Each row is where one point has got to under a steady rotation. How many steps took it there?
The counts run from 0 to 393.
[148 129 128 148  94 133  95 112 147 124 155 107 105 126 122 154 129 129
 124 100 179 150 154  69  98 109  95 136 123 173 142  99 127  94 119 134
  65  99 116 123 162  83 165 108 132 140 123 107 135  87 111 166 171 104
 132]	226
[107 136 123 168 167 122 141 135 140 139  77 104  91 135 133 146 117 129
 120 116 141 100 192 135  98  97 161 127 128 140  96 140  97  86 101  97
  43 126 142 153 178 113 102 146 127 128 106 129 152 136 121 170 104 131
 120]	150
[133 108 175 158 140 140 139 105 137 115 151 135 110  89 190 126  92 112
 143 140  91 117 128  99 116 119 106 140 155  94 122 140 163 173 132  71
  97 107 160 123 174 129  96 122  93  67 119 101 150 156 149 131 143 138
 105]	365
[147 126  84 138  72 141  93 110 109 161 180 104 136 126  97 112 119 128
 151 119 156 156  89 104 150 131  96 110 111 155 156 115 157 126 153 171
 182 125 128 106 140 100 126  80 103 136 131 114  76  96 113 102 146 129
 151]	250
[125 123 122  94 167 137 150  88 116 143 121 101  65 112 161  96 121 140
 168 125 122 128 125 152  84 143 191 110 111  99 113 125 122 149 136  75
 132 157 135 171 161 174 115 138 133 124  99 158 135 144 144  92 111 177
 112]	344
[133 132 128 169 124 132 127 154 166 120  95 167 149 103 134 136 118 143
 118 126  89 152 139 142 142 102 127 119 130  76 160 123 111  68 129 104
 144 114 130  88 181 118 107 109  46 150 103  87 131 132  94 111 141 156
 115]	163
[133 133 129 103 134 139 114  95 119 125 184 107  96 109 159 149  84 162
 125 115 152 123 154  74 108 148 152 183 164 166 136 143 131 158 122 177
 111 156 133 130 145  86 154 104 147 157 147 155 113 129 141 153 172 124
 135]	7
[135 143 130 143 157 160 129 166 131 118 126 165 133 101  85 164 151 106
  75 125 117 186 175 156 148 109 141 112  73 121 134 119 120  62 107 154
 150 129 134  93  98 144 147 115 123 158 120 138 111 155 143  90 109 113
 138]	187
[117 113 167 165 141 110 121 158 164 150 108  96 108 145 111 139 105 105
  84 129  55 164 127 174  98 117 103 143 129 104 116 140 120 144 125  92
 145 152  93 151  83 141 166 150 129  95 124 132 164 135 121 159 139 171
  97]	375
[159 117 136 173  91 128 125 132 135  96 132 134 134 110 144 120 124  78
 135 149 125 160 159 157 160 127  88 115 106 146 120 137 110 109 102  90
 115  70 115 117 122 173 110  98 119  68 135 110 126 158 197 129 102 105
 142]	389
[136 129 118  71  86 130 136 101 137  94 156 139 120 130 157 125 117 184
 134 108 143 127 134  87 132 121 178 138 139 164 144 145 125 112 107 171
  87 129 117 107 150 120 107  65 133 143 111 161 114  96 160 170 145 131
 130]	3
[113 158 137 132 142  97 108  93 161 133 156 125 112 142 164  91  95 174
 182 120  85 142  74 135 113 122 126 110 146 100 140 164 140 152 151 100
 116 110  83 157 165 101 115 127  92  98 104 101 153 122 111 131 142 187
 108]	87
[102 167 154 158 123 162 136 129 165 126 167  90 121 128 107 137 101  93
 139 177  96 137 121 166 132 168 137 118 146 152  90 167 113 151 106  88
 136 136 144 141 118 134 182 106  85  94 156 136 123 161 186 115 126 107
 140]	118
[120 125 122 168 178 103 117 156 132 142 132 145 137 152 107 133 106 109
 171 147 100 155 109 176 137 109 101 104 106  90 133 136 171 132 142 113
 169 126 125 129 102 141 116 178  96  87 150  80 121 146  95  70  99 158
 129]	105
[129 119 126 228 110 170 100 126 114 156 127 119  91 157  97 120  85 115
 103 120  90 153 128 150 126  98 115 152  96 174 101 119 136 118 125 129
 103 111 135 139 188  99 125 100 128 125 132 132 112 134 144 160 127 133
 132]	173
[144 105 149 137  90 130 131  92 116 137 178 117 126 128 148 111  89 102
 168 126 120 125  95  72 116 101 111 114 150 136 166  95 190 161 133  83
 145 101 152 105 139 158 130  97 134 132 126 107  89  91 139 111 180 121
 113]	32
[101 131 133 167 166 147 145 122 149 102  82 138 104 108 178 126 114 125
 110 135 135  85 162 142 105 135 165 153 158 132  96 155  90 112  94  76
  46 109 133 143 173 134 126 130 134 124 110 109 165 150 144 130 129 126
 136]	148
[102 138 150  76 147  99 150 127 133  94 131  90 135 105 162 140 146 146
 162 132 196 106 104 151  84 159 175 118 179 108 158 123 105 130 121  93
 125 166 126 109  94 151 102 150 150 130  95 128 174 154 124 114 113 158
 102]	72
[ 93 150  89  93 167 127 111 134 110 159 151 108 120 160  84 134 130 138
 114 111 155 152 129 145 112 132 166 118  98 168 108 154 138 134 119 185
 118 161  92 148  57 128 166 133 192 156 109 150 101 115 144 112 112 136
 143]	263
[135 115 201 128  97 100 103  99 160  86 144 123 107 125 157 137  90 148
 188 125 102 151 118 121 101 144 119 138 132 105 142 106 136 131 126  68
 137 123 149  99 177 139 110 123  66 106 153 136 176 138 131 127 137 143
 107]	360
[126 129 143 228 131 162  93 129 137 124 119 164 116 130 135 114  73 109
  88 127  79 160 137 150 137 112 110 157 119 159 109 150 117 119 108 129
  94  93 104 117 164 103 145  87 120 136 136 119 121 159 168 149 144 130
 133]	171
[157 112 130 143 100 107 133 129 141  90 125 124 103 118 132 159 151 146
 176 146 137 122 160 151 125 184 124 140 115 147 111 124  70 109  97 140
 140 144 131 130 169 136 105 129  78  71 211 146 146 128 122 145 122 119
 158]	137
[147 101 163 148 101 137 122 105 113 131 187 119 131 119 157 125  85 104
 165 139 127 123 103  67 121 117  99 138 161 139 168 104 193 171 128  94
 150 107 150 104 129 137 125 111 133 136 145 107  98 101 131 110 184 114
 127]	31
[107 129 170 179 175 144 133 145 157 138 137 115 103 121 142 130 104  93
  92 124 104 132 151 135 116  78 107 159 154 120 103 165 150 159 120  98
  82 114 132 150 125 105 133 140 129  74 105 117 156 177 149 163 123 150
  92]	370
[134 118 138 160 126 131 107  98 128 149 147  92 108  77 153 134 106 118
 101 128 117 133 129  63  99 159  80 152 140 149 133 114 129 130 119 121
 106 107  97 139 134  96 187 127 142 180 114 102 134  86 111 131 192 102
 147]	229
[124 121 120  85 120 128 127  72 125 169 139 110  82 116 149 134  78 164
 137  95 110 129 146  68  86 146 176 155 128 132 130 107 135 145 149 138
 125 153 132 148 155 128 162 106 152 175  98 153  97  96 123 118 183 162
 119]	10
[107  82 139 105 145  99 146 156 154 106 106 134 159 118 144 149 135 110
 154 119 195 113 155  92  77  92 140 153 188 120 134 114 148 156 132 148
 119 184 143  95 102 132 133 140 134 110 132  92 105 156 104 136 161 146
  96]	295
[128 145 149 103 160  57  88  98 167 140 143 131 129 122 141 123  99 161
 211  94 134 163 155 121 126 133 113 116 134 117 138 148 125 111 137 125
 127 103  92 154 137  88 122 132  85 127 150 141 135 175 119 116 106 168
  96]	81
[123 147 150 164  98 181 105 111  92 124 175 153 111 136 108 142 149 154
 110 118 126 120 111 125 164 156 133 133  76 155 128 117 141 117 104 134
 108  92 165 121 162 137  76  91 134 113 166 171 146  85 129  91 105 104
 163]	196
[127 133 134 134 121  82 104  85 152 132 142 121 111 144 164  97  92 171
 206 115  92 141  82 121 111 134 121 105 130 109 138 140 140 151 157  98
 115 101  97 155 175 115  95 127  96  91 121 110 143 115 121 144 133 182
  99]	86
[110 126 149 125 152 113 147 144 132 170 141 115 153 140 111 114 122  93
  92 118 104 139 114 132 124  98 128 121 161 137 130 152 157 164 109 118
 131 138  92 145  25 155 150 108 185 135 106 156 105 136 164 143 146 136
  85]	41
[133 153 121 113 143 105 134 159 175 108 118 152 113 140 104 153 164 151
 139 126 134 155 178 180 141 147 148 115 115 127 107 163  65  82  93 151
 136 141 104 151 123 130 129 125  76  77 182 166 141 135 111 136 107 142
 123]	134
[153 164  99  95 153 135 127 110 143 124 196 142 119 122 150  95 153 123
 154 125 189 161 151 125 152 112 129  90 138 140 134 167 124 129 103 123
 131  86  86 168  98 137 144 105 135  95 143 147 101 161 177  98 129 139
 108]	58
[151 109 146 168 110 136 115 135  90 112 126 156 131  99  92 157 137 101
 122 122 117 157 175 129 151 151 120 127  56 157 127  94 132  80 102 157
 145 123 157  92 122 151  96 103 141 137 166 153 111 143 164 113  96  88
 160]	190
[150 119 167 147 125 134 113 117 126 125 211 131 127 131 151 135  82 112
 158 131 126 135 113  74 125 109  86 145 161 132 171 116 195 167 129 111
 156 116 136 106 114 123 150 127 118 140 167 106 102 104 116 100 188 113
 131]	30
[134 120 108 150  62 146  77 117 111 150 172 104 156 139  92 122 112 128
 150 119 173 163  88 112 145 131  93 123 117 169 158 104 141 123 140 168
 166 121 130  80 131  99 128  72 115 140 146 113  95 110 118 108 135 124
 150]	249
[ 99 124 167 143 138 122 137 145 122 152 140 113 153 153 103 125 115  91
 101 115 130 138 112 139 119 108 130 136 165 151 134 135 149 166 108 120
 136 145 102 126  26 150 146 109 191 129 127 159 117 150 166 142 145 143
  87]	42
[132 111 124 107 141 140 148  80  94 142 131  86  64 106 164 101 118 136
 177 135 134 117 123 144  77 154 180 125 114 118 109 114 123 161 134  80
 135 168 153 163 173 162 105 134 139 118 119 160 131 147 153 106 118 160
 133]	343
[116 129 136 134 169 145 157 161 138 169 151  68 128 132 121 109  96  71
 130 159 162 138 147 139 112 106 133 123 186 147 130 159 143 147  90 101
 153 170 117 129  77 120 167 125 128 156 138 132  95 170 162 136 140 116
 116]	317
[118 127 138 127 148 118 167 135 129 178 139 106 146 132 109 110 124  87
 113 120  95 137 120 107 127  80 128 103 142 131 132 149 169 160 114 117
 121 135 101 156  47 156 135 103 181 128  88 143  90 123 168 146 150 142
  85]	40
[113 116 151 179 180  90 140 143 137 130  67  98 105 105 144 149 104 123
 105 131  79 107 174 144  99 155 135 160 144 131 110 151  86  99  98 116
  89 156 104 143 131 114 118 164 133 155 130 125 174 131 113 177 128 120
 138]	153
[ 76 128 167  94 113 100 108  76 147 132 141 125 120 161 139 122  98 158
 180 100 127  95 109  79  92 144 160 139 136 174  91 133 150 176 120 133
  71 129 112 153 135 126 147  95 149 127 143 163 130  89 143 144 151 135
 122]	284
[114 107 147 119 192 115 143 135  99 104 119 121  95 124 171 131 134 136
 151 123 162 109 143 153  87 114 176 145 124 110 123 131 146 144 119 106
  97 166 160 135 131 146  64 167 161 106 126 146 161 173 140 125  75 160
 113]	348
[113 113 145 134 114 114 131 147 110 175 145  80 140 178  68 138 138  92
 130 111 159 150 120 143 115  97 125 122 148 159 136 110 147 153 119 130
 161 156 127 131  47 145 116 121 177 116 145 171 109 134 142 157 120 148
  90]	44
[101 131 135 164 154 136 140 124 141 113  77 121 101 134 154 133 109 125
 124 119 150  91 174 144  94 115 172 142 142 145  92 134  92  97 104  87
  35 115 142 149 178 123 115 130 137 122 104 118 163 149 137 153 109 123
 128]	149
